One turn moves every row onto another: examples first, then more rows asked:
Foru: [ 15.7  36.7  -4.0  -9.9  11.1   3.7  12.0   3.8 -21.0   8.9 -33.2  22.7]
fon: [  0.7  -1.3  19.7  28.1  -2.6  10.9  -9.6  25.8  15.9  17.4 -26.4  18.4]
fitun: [ -1.2  35.2   4.4  -6.7   2.4   3.5  15.4  15.9 -17.2  33.5 -30.6  20.7]
pogi: [ 18.5   7.9  15.5  11.4 -22.6  10.6 -27.9 -11.5 -18.0  -0.6 -12.8  25.5]
bolep: [-13.6   9.0   9.3  21.4   1.6  31.6  -4.9  13.0  -4.9  -2.4   5.2 -11.3]
vidir: [ 13.1  31.9  -3.7  -7.3   2.3   5.4  18.8  13.0 -16.7  28.9 -36.3  12.8]
guvib: [-15.6  17.4   3.3 -19.2  -8.5   2.9 -23.0  14.0  11.5   5.7 -14.9  13.7]
zover: [  2.0 -19.3   7.7   6.9  -5.9   6.6  18.7   0.5 -11.7  43.9 -26.3   6.7]
Meno: [  5.5  13.5  17.2  -7.3 -19.9   6.6 -26.7 -13.4 -21.8  -4.9  -4.3  19.5]
bopud: [ 16.9   3.7  10.7   6.2 -17.3  -0.9 -27.8  -6.4 -28.5  -1.5  -8.7  21.5]
tekup: [-20.3  12.2  -4.8  22.4  19.0  15.0  20.9  -5.9   9.7   2.9 -21.3  15.4]
Dolov: [ 10.7  34.3  -6.0 -14.1   6.6   1.7  14.2  11.7 -12.4  28.8 -28.1  20.7]
Toted: [ 18.2  26.5 -12.0  22.4   9.1  25.0   1.3   6.8 -15.1 -14.0 -21.5  17.5]
kaze: [ -1.7  24.9   8.4 -28.1 -12.4  10.0 -17.1  19.7  -2.9   8.5 -18.2  10.8]
bora: [  3.0 -13.8 -10.7   5.9  -1.7   4.4   1.4 -32.9 -23.7   7.0  -8.6  10.1]
zov: [ 14.0 -18.6  -8.1   6.4  -6.2  11.0   7.4 -22.9 -27.5   4.1  -3.6  11.1]
soz: [ -3.2   8.0  10.8  28.2  -1.0  23.8  -7.0  24.0  18.0  15.1 -34.0  16.5]
zivi: [ -8.8  26.6  -6.4 -18.4  -2.7  -1.9 -25.4  11.1   3.8   9.3 -19.1  20.4]
gube: [ 13.1   8.9  16.8   6.4 -17.2  -1.4 -34.6  -9.1 -24.1   3.1 -10.6  15.4]
vodok: [  2.4 -11.6   9.5   4.9  -3.5   9.5  17.0   5.5 -17.7  49.9 -22.9  12.9]
leta: [  1.7  14.1  31.9  38.8   5.4  18.9  10.0  -5.4 -12.5   9.9  -5.3  10.4]
bunon: [  3.2  42.1   0.7  -9.3   3.5  12.0  20.9   8.6 -14.3  22.6 -27.0  19.5]
Faz: [ 12.6  21.3  -8.1  23.8  -0.3  35.0   0.1  18.9  -3.5 -10.9 -15.6   3.2]
buv: [ -0.5 -12.7  18.3   6.2 -10.5  19.8  21.8   9.9 -13.5  42.0 -20.4   7.1]
lamep: [ -3.1  13.4   0.3 -22.1  -7.2  -6.3 -25.0  19.3   2.0   5.6 -15.0  13.0]
todig: [-14.0  13.2  -3.2  30.6  12.0  15.3  14.2  -8.7  17.3   8.6 -14.4  18.7]
rogoz: [ 17.0  27.8  -6.2  20.2   8.5  35.3  -6.0   8.2  -5.7 -11.1 -18.1   9.0]
poto: [  7.3  23.6  -4.1 -18.2  -4.2  17.8  21.7  13.0  -8.9  28.4 -35.3  17.8]
vatof: [ -4.2 -18.3   3.0   0.8 -12.5  11.0   1.0 -33.3 -19.9   7.3  -6.1  19.7]
Radi: [  3.9 -12.6  26.3   3.9  -3.3   4.8   6.8  14.6  -6.1  44.4 -27.9  12.3]
Nam: [ -9.8  -4.5  10.7  13.8   8.0  29.0  -8.8   7.9   3.1  -4.7   5.1 -11.7]
zun: [ -4.1 -15.7   7.9   1.3  -4.2  10.6  27.7   6.5 -20.7  38.2 -18.5   5.2]
lav: [  2.3 -18.6 -14.1   1.6  -4.3  19.3   9.8 -25.6 -19.1   2.1  -6.2  10.1]
neki: [ 23.7   6.6  21.8  13.9 -10.0   9.2 -23.7  -9.8 -33.9  10.0 -17.0  22.2]
tezu: [-17.8 -11.8   1.2  10.1   7.9  26.6 -11.4  16.6   0.2   1.6   0.1  -8.5]
Pem: [ -2.9 -19.2 -12.8   2.5  -0.7   8.4   5.1 -24.7 -28.5  12.1  -6.2  12.3]
bipu: [ 17.9  -1.4   7.9   3.9 -18.3   3.0 -36.2  -7.4 -12.1   1.8  -7.9  22.1]
Rad: [ -9.1  20.6  -3.1 -22.6  -3.4  -2.8 -20.7  18.5  -0.3   7.6 -20.1   3.3]
kog: [  4.8   6.3   1.1  32.7  -4.0  22.7   0.8  19.0  20.8   7.7 -28.4  16.7]
pul: [ -5.0 -12.2 -16.1  -6.7  16.2  11.1  10.4 -25.5 -18.1   9.5  -9.9   8.3]
Zib: [  2.8 -13.9   7.3   3.2 -11.8  17.6  24.3  -8.5 -13.3  38.9 -28.7  21.8]
foren: [-9.6 21.0 22.2 38.5  5.1 20.0  5.0 -6.5 -6.7 11.6  2.2  8.9]
kezod: [ 10.2  20.2  28.6  37.8   6.2  20.4   2.0   0.6 -21.0  18.9  -5.7  14.4]
Puti: [-14.7  -3.4   1.9 -19.8  -0.6   1.2 -26.5  16.6   1.5   3.8 -18.6   5.0]
Fup: [-16.6  13.8 -11.9  12.8  24.9  10.6  16.3  -8.4   9.1   2.9  -9.2  13.2]

poto moves to vatof
gube moves to vidir
Now find these:
guvib moves to buv
todig moves to bolep
Nam moves to soz
Toted moves to Fup
bopud moves to Dolov
zov moves to zivi
Puti moves to Radi

